The same turns and mirrors carry the whole set onto itself, and each row onto the other rows of its family. Which rows share a family with each named row? Give them in list order.
These 32 rows form 4 families of 8 rows each.
Vamo: [7 22 -10 -5 21 -2 -13 0 6 1 -25 -1 4 -3]
Vizik: [1 -4 18 -6 16 -6 -16 -24 12 11 -1 13 -6 0]
ver: [-9 -3 9 0 22 -5 -17 -23 21 2 8 20 -12 -4]
Lor: [-8 -1 14 -3 19 3 -20 -17 25 1 12 9 -3 -2]
mumi: [-13 -18 9 8 4 -17 13 11 22 -10 12 14 -25 17]
vot: [15 22 -9 -9 24 -9 -19 -5 9 2 -25 2 -11 0]
nok: [7 8 6 3 17 -4 5 -5 14 4 -7 3 -54 4]
Kizu: [11 3 -4 -9 14 5 -17 11 28 -7 -1 -17 -20 28]
vala: [-13 1 -8 9 10 -26 19 -8 5 -3 -18 9 -3 -8]
feb: [-13 -16 12 17 2 -7 15 5 23 -1 13 8 -26 4]
Sisem: [-9 0 -7 5 11 -11 12 -4 9 8 -18 19 0 -20]
Nik: [10 14 5 2 12 -1 10 -1 19 6 -19 -4 -45 -7]
Zis: [-6 3 12 -1 13 9 -22 -24 22 1 2 7 -15 -4]
Lume: [5 6 -11 4 4 -11 22 24 12 -2 -26 -5 -23 14]
Dite: [6 -3 -9 3 7 -16 21 32 14 -6 -19 -5 -12 11]
sege: [11 25 -11 -21 17 -9 -9 4 2 0 -16 -4 -12 -3]
vasis: [-5 -5 -7 -4 12 -22 -11 10 17 -12 -6 13 19 14]
konud: [12 16 -9 -16 18 1 -15 4 13 -4 -30 -6 -1 4]
gozi: [13 4 9 -9 16 7 -22 14 28 -2 5 2 -28 24]
baf: [-8 -8 -4 4 3 -15 -4 20 22 -7 -3 8 18 16]
rab: [-10 -14 -2 -1 8 -5 -11 10 17 -12 3 6 18 15]
Peva: [-9 -17 14 6 1 -7 14 8 31 -3 11 4 -30 16]
kezit: [-4 4 -3 8 15 -22 20 1 4 3 -17 24 -11 -13]
Mono: [5 12 8 -3 19 5 5 -12 15 6 -11 -4 -45 -3]
Lan: [-14 1 7 9 9 -13 20 -4 9 6 -13 21 -7 -15]
Kilal: [-1 8 -17 6 11 -12 14 30 22 -16 -12 -2 -26 17]
kef: [5 -1 2 -9 14 -4 -26 4 27 -11 5 -7 -23 31]
rad: [-15 -4 0 -1 17 -18 -20 20 14 -5 -7 2 12 16]
sariz: [-11 -20 12 21 9 -10 7 1 31 -4 3 15 -20 20]
mifip: [11 7 -10 -1 6 -21 10 28 11 -9 -21 -4 -23 22]
dov: [15 9 1 1 10 -1 18 -13 20 1 -6 9 -43 0]
Sut: [8 -1 11 -4 10 4 -12 13 27 -13 2 -17 -27 27]

The rest of the family of Vizik: vala, sege, gozi, Kilal, rad, sariz, dov
The rest of the family of Sisem: feb, Nik, Zis, Dite, konud, rab, Sut

The same turns and mirrors carry the whole set onto itself, and each row onto the other rows of its family. Which rows share a family with each named row? Give them in list order.
These 16 rows form 4 families of 4 rows each.
tafe: [-19 -35 -10 -7 -6 -49 -41 -17]
zezuf: [-25 -33 -23 -13 21 -24 -37 -13]
Vovek: [-10 -38 -3 25 -6 -45 -21 -13]
lirur: [-21 -33 9 18 -20 -18 -25 -10]
sozo: [-17 -35 4 -21 -1 -38 -35 -7]
kav: [-7 -35 13 12 -2 -35 -15 -3]
Biki: [-17 -55 -16 31 12 -20 -33 -9]
karod: [-20 -40 -21 16 27 -13 -24 -9]
Movuv: [-27 -46 -1 22 -7 -1 -33 -7]
nalu: [-33 -44 -6 -3 -8 -4 -48 -10]
Zikan: [-28 -31 4 -6 -21 -22 -39 -13]
sona: [-13 -53 0 22 17 -10 -24 1]
vunab: [-12 -27 -8 20 12 -31 -9 -11]
Zam: [-17 -20 -10 -9 7 -42 -22 -15]
Nolif: [-26 -53 -23 -1 11 -25 -52 -14]
zukeb: [-23 -52 -9 -11 18 -13 -46 -3]

The rest of the family of Zikan: lirur, Movuv, nalu
The rest of the family of Zam: zezuf, karod, vunab
The rest of the family of tafe: Vovek, Biki, Nolif

The same turns and mirrors carry the whole set onto itself, and each row onto the other rows of its family. Which rows share a family with each named row? Give them in list order.
These 35 rows form 7 families of 5 rows each.
vakeg: [19 1 0 7 7 10 4 10 0 29 5 12 10 1]
Gelaf: [13 5 9 -13 38 20 11 1 -18 -13 -10 -6 5 21]
Kif: [-19 11 21 8 4 10 -1 1 -23 -1 15 -3 -21 8]
fos: [10 -6 4 -2 39 25 17 0 -19 -9 -9 -6 10 18]
mepud: [9 19 -4 13 -1 15 0 -6 12 -19 8 -16 13 20]
savi: [9 -3 -1 -6 31 31 14 9 -21 -7 -15 -4 10 18]
tus: [0 2 19 0 2 5 -8 10 -26 -9 12 -3 -27 6]
selep: [32 -1 -1 5 0 12 8 11 -11 14 3 18 9 4]
fus: [-4 -6 -8 4 -1 -15 28 -16 -14 1 -7 1 -3 4]
regib: [28 9 -1 8 1 11 6 15 -11 16 8 16 12 2]
Tigal: [27 -2 -6 15 1 20 3 12 -12 20 4 4 7 17]
kenaf: [-2 20 -3 -2 -5 23 6 5 12 -19 7 -23 5 9]
luti: [31 2 1 8 7 15 9 -3 -1 25 9 10 1 7]
sipuz: [-3 -4 -4 -4 15 -23 19 -11 -10 2 -2 -11 6 -5]
Lef: [-10 6 19 14 2 13 -11 1 -22 -10 5 -2 -24 1]
Pufo: [-2 19 -3 12 -3 15 -9 5 2 -21 5 -20 16 10]
Fel: [-5 9 14 -5 0 5 -4 5 -26 -10 9 -5 -30 7]
lekov: [25 4 0 8 3 11 8 9 -3 25 12 15 -1 6]
Fid: [-10 7 22 7 9 14 -5 4 -22 -8 14 -4 -26 6]
sal: [12 -11 9 0 31 34 14 0 -15 -12 -5 -10 14 13]
supi: [13 4 1 -8 34 29 15 -3 -18 -11 -7 -23 -2 12]
zike: [21 7 3 9 -1 11 15 11 -12 19 19 16 7 1]
kabek: [-6 -7 0 -1 10 -18 22 -12 1 11 -7 -4 7 12]
Zoku: [-7 -6 -4 -2 8 -17 25 -13 -8 -2 7 -16 1 -6]
lede: [1 28 -9 4 5 19 -3 -3 10 -15 -3 -22 4 11]
Nuvar: [4 20 -4 12 -1 7 -8 -1 9 -21 3 -19 14 11]
zat: [-5 -11 -2 -5 4 -16 21 -11 -5 0 -10 -3 -8 -7]
pefi: [-10 -7 -6 2 3 -19 25 -11 -7 -4 -5 -5 1 -2]
Dupi: [12 2 8 -9 35 21 25 -3 -19 -10 -5 0 8 24]
momad: [-2 25 4 15 -4 16 2 -3 6 -18 6 -19 9 -7]
desu: [8 21 -9 7 -3 20 2 2 13 -19 4 -20 8 10]
Sepas: [-8 3 26 -1 -2 7 8 6 -19 -8 5 9 -25 4]
Lunos: [15 2 8 -16 39 23 10 1 -10 -8 -6 -10 9 19]
Pagu: [0 -3 19 6 4 14 -4 4 -24 -13 18 -9 -26 12]
Liled: [-4 -1 -1 3 12 -23 15 -17 -10 6 -2 -4 5 -5]

The rest of the family of Tigal: supi, kabek, momad, Sepas
The rest of the family of Liled: selep, Pufo, Fel, Lunos
The rest of the family of Kif: fus, kenaf, luti, sal
The rest of the family of sipuz: Gelaf, tus, regib, Nuvar
The rest of the family of fos: lekov, Fid, pefi, desu

The same turns and mirrors carry the whole set onto itself, and each row onto the other rows of its family. Which rows share a family with each named row? Give them in list order.
These 16 rows form 4 families of 4 rows each.
soza: [18 -12 -12 10 13 0 -7 -23 -6]
pizuk: [13 -14 -2 12 13 4 -9 -24 -13]
susu: [0 22 -15 -4 19 9 -12 -19 -4]
tibid: [-13 20 12 3 -22 -15 -9 -24 2]
por: [-15 -5 7 8 2 -38 -15 -17 4]
Balab: [-19 20 7 0 -20 -20 -8 -20 -7]
fud: [17 -10 -4 13 11 4 -11 -32 -7]
Kap: [-7 -2 17 4 -7 -36 -15 -13 -6]
kegim: [-14 -4 9 6 2 -33 -28 -17 7]
bes: [16 -7 -6 11 15 3 -14 -12 -19]
saku: [-10 -9 13 2 0 -33 -22 -12 3]
sol: [11 20 -20 1 16 3 -6 -25 -5]
zetog: [10 20 -12 -9 15 8 -13 -13 -11]
tel: [4 21 -9 -2 18 11 -18 -12 -4]
vof: [-16 20 2 -3 -22 -17 -7 -24 5]
nofu: [-17 19 -6 3 -18 -28 -13 -20 5]

The rest of the family of sol: Kap, bes, nofu
The rest of the family of soza: por, Balab, zetog

The same turns and mirrors carry the whole set onto itself, and each row onto the other rows of its family. Which rows share a family with each named row? Give them in list order.
These 32 rows form 4 families of 8 rows each.
barur: [1 11 -6 -16 -13 1 14 -3 -24 -14 18 4 3 5 -10 3 11 -5 16 7 19 -16 -3]
des: [-4 -7 -12 7 0 -16 5 10 -25 11 12 19 -10 7 -6 13 6 -6 -23 -8 -17 -17 24]
muga: [0 3 -25 -1 -8 -19 4 9 -9 26 7 1 -18 9 3 10 -2 -15 0 -13 -12 -18 14]
Fifan: [-17 -9 25 19 6 14 5 -11 -3 -12 -15 -12 3 -11 5 12 -5 14 -2 7 13 6 -13]
Bef: [-13 -6 -14 23 -5 18 9 -4 -20 6 -6 -9 3 -11 5 -13 -6 -17 -11 7 11 -11 5]
kuli: [-2 -13 11 29 10 0 8 7 -5 24 -24 12 -15 4 -7 7 7 12 -22 -14 -6 -1 10]
Vugar: [8 15 21 -2 -1 -18 -10 -7 -8 9 18 -16 -2 9 -16 27 -1 23 -4 -8 -4 -8 12]
zud: [6 -13 13 26 21 -3 11 16 -4 16 -21 6 -8 5 -8 5 -1 3 -19 -17 -7 -1 20]
tilig: [4 -12 11 12 11 11 -7 12 -5 17 -17 -3 -4 10 12 11 0 13 -13 -26 -7 16 18]
lumu: [4 -23 28 26 13 -3 6 -13 -9 12 -7 4 -11 -5 7 12 13 10 -10 -16 1 10 18]
fova: [-8 -7 36 16 3 9 4 -6 -7 -17 -10 -1 7 -9 -5 8 3 18 -5 7 18 5 -11]
sapov: [4 -6 23 2 -7 4 -2 -13 10 -4 -6 -16 13 -10 2 4 -5 9 15 -3 23 4 -15]
mubiv: [-13 -6 0 -9 -1 1 11 -8 -3 15 -6 28 -21 -7 1 -2 -8 13 3 -8 11 -16 -23]
Gazo: [10 -14 -6 -7 14 -10 -11 -8 1 11 3 26 -17 6 1 5 -10 20 -2 -9 10 -8 -12]
geval: [5 -1 -18 3 -19 -11 0 6 -27 17 8 1 -16 18 -2 -2 20 2 -1 -20 -13 -6 15]
Nus: [-16 -20 -21 6 8 21 6 8 -23 -2 -3 -5 -7 -13 1 -10 4 -4 0 -11 14 -3 12]
dat: [5 10 28 -3 2 -25 5 2 3 1 -1 3 -15 14 -6 33 -2 25 -5 -5 8 -3 -5]
pogis: [21 18 27 -9 -10 -9 1 1 -6 5 4 6 5 28 1 23 8 12 2 -9 -3 3 2]
ret: [4 2 9 17 3 -1 1 18 -22 -15 10 -18 11 0 0 14 19 -15 11 -10 -6 13 10]
voz: [-4 9 -17 -17 -19 -9 -3 10 -6 -4 12 -1 12 2 -11 5 -13 -7 1 5 6 -22 -10]
goduk: [-3 1 6 23 -3 -14 5 15 -9 -15 15 -33 -1 5 -3 21 12 -4 -6 3 0 -2 19]
vuf: [5 4 25 -9 0 -27 -1 7 4 3 4 9 -14 12 -7 31 6 20 7 -13 -6 -1 -3]
sedur: [-5 -4 5 -9 -1 5 4 -12 -7 24 -18 33 -10 -4 1 -3 -11 8 2 -10 5 -10 -16]
Tasi: [-10 0 17 16 -21 -1 15 5 -16 -3 3 -24 19 -9 -6 12 11 -17 -7 -3 -4 -4 21]
lusa: [-19 -7 -15 24 -6 12 6 3 -16 9 -7 -5 -4 -14 4 -14 1 -24 0 4 -4 -13 2]
pobab: [-2 8 13 30 -2 -15 0 13 -10 -5 -1 -29 1 8 -3 22 7 -11 -8 7 -6 0 19]
Kida: [-13 10 -3 -12 -26 -7 -3 -13 -11 -7 18 -5 -4 -3 6 12 1 0 14 10 12 -11 -17]
Mor: [-12 15 1 -9 -13 -13 3 -3 -7 -14 16 -13 -5 -4 4 12 -8 -10 18 13 10 -15 -13]
sapi: [2 12 -12 2 -10 -27 6 15 -10 22 7 11 -23 11 -7 8 4 -12 -2 -8 -9 -21 10]
vinip: [1 -4 -5 -21 -5 14 7 -10 -8 18 -8 20 -12 15 3 -1 -7 23 -8 -10 17 -13 4]
pegav: [0 0 23 -6 17 23 6 3 -2 -13 -6 1 15 -4 5 15 -8 6 3 1 24 6 -1]
paz: [-8 -29 -11 11 -6 6 12 5 -7 -1 -12 18 4 -12 12 -10 1 -19 -4 -4 10 -5 -3]

The rest of the family of fova: muga, Bef, zud, goduk, vuf, sedur, Kida
The rest of the family of kuli: Fifan, mubiv, dat, lusa, pobab, Mor, sapi
The rest of the family of ret: barur, tilig, geval, Nus, pogis, vinip, pegav

The same turns and mirrors carry the whole set onto itself, and each row onto the other rows of its family. Which rows share a family with each named row? Give them in list order.
These 16 rows form 4 families of 4 rows each.
Zinu: [-1 -2 0 -15 22 4 27 -8 12 3 3 9]
sogi: [-27 -6 -4 -17 31 -1 -5 0 -24 -10 -1 -15]
dib: [-2 0 -10 -15 21 3 33 -5 3 -1 6 11]
debat: [5 28 -19 -21 24 17 4 -12 8 -22 -3 4]
neza: [-4 -19 -22 -17 12 18 -26 -21 -13 -16 -3 -14]
Kur: [13 20 -15 -29 17 19 11 -11 1 -24 -16 12]
Lolug: [4 -1 -6 -18 20 4 32 -7 4 -2 -6 17]
raf: [3 -18 -23 -19 4 18 -19 -25 -18 -13 -8 -9]
fop: [-6 -12 -29 -15 3 15 -20 -20 -18 -14 3 -12]
rira: [9 25 -17 -22 17 15 15 -13 5 -23 -6 11]
pagok: [3 -12 -2 -22 20 5 26 -6 7 6 -10 12]
dubeg: [-21 -14 -7 -23 28 0 -8 2 -28 -9 -14 -13]
Zuveg: [-27 -16 -7 -20 30 6 -12 -3 -20 -9 -5 -19]
leta: [14 23 -14 -25 25 19 6 -16 8 -19 -13 8]
Notuf: [-22 -17 -3 -24 34 9 -12 -5 -23 -5 -15 -13]
zus: [-6 -15 -21 -15 11 15 -22 -22 -10 -18 9 -17]

The rest of the family of pagok: sogi, debat, raf
The rest of the family of Lolug: neza, rira, Zuveg

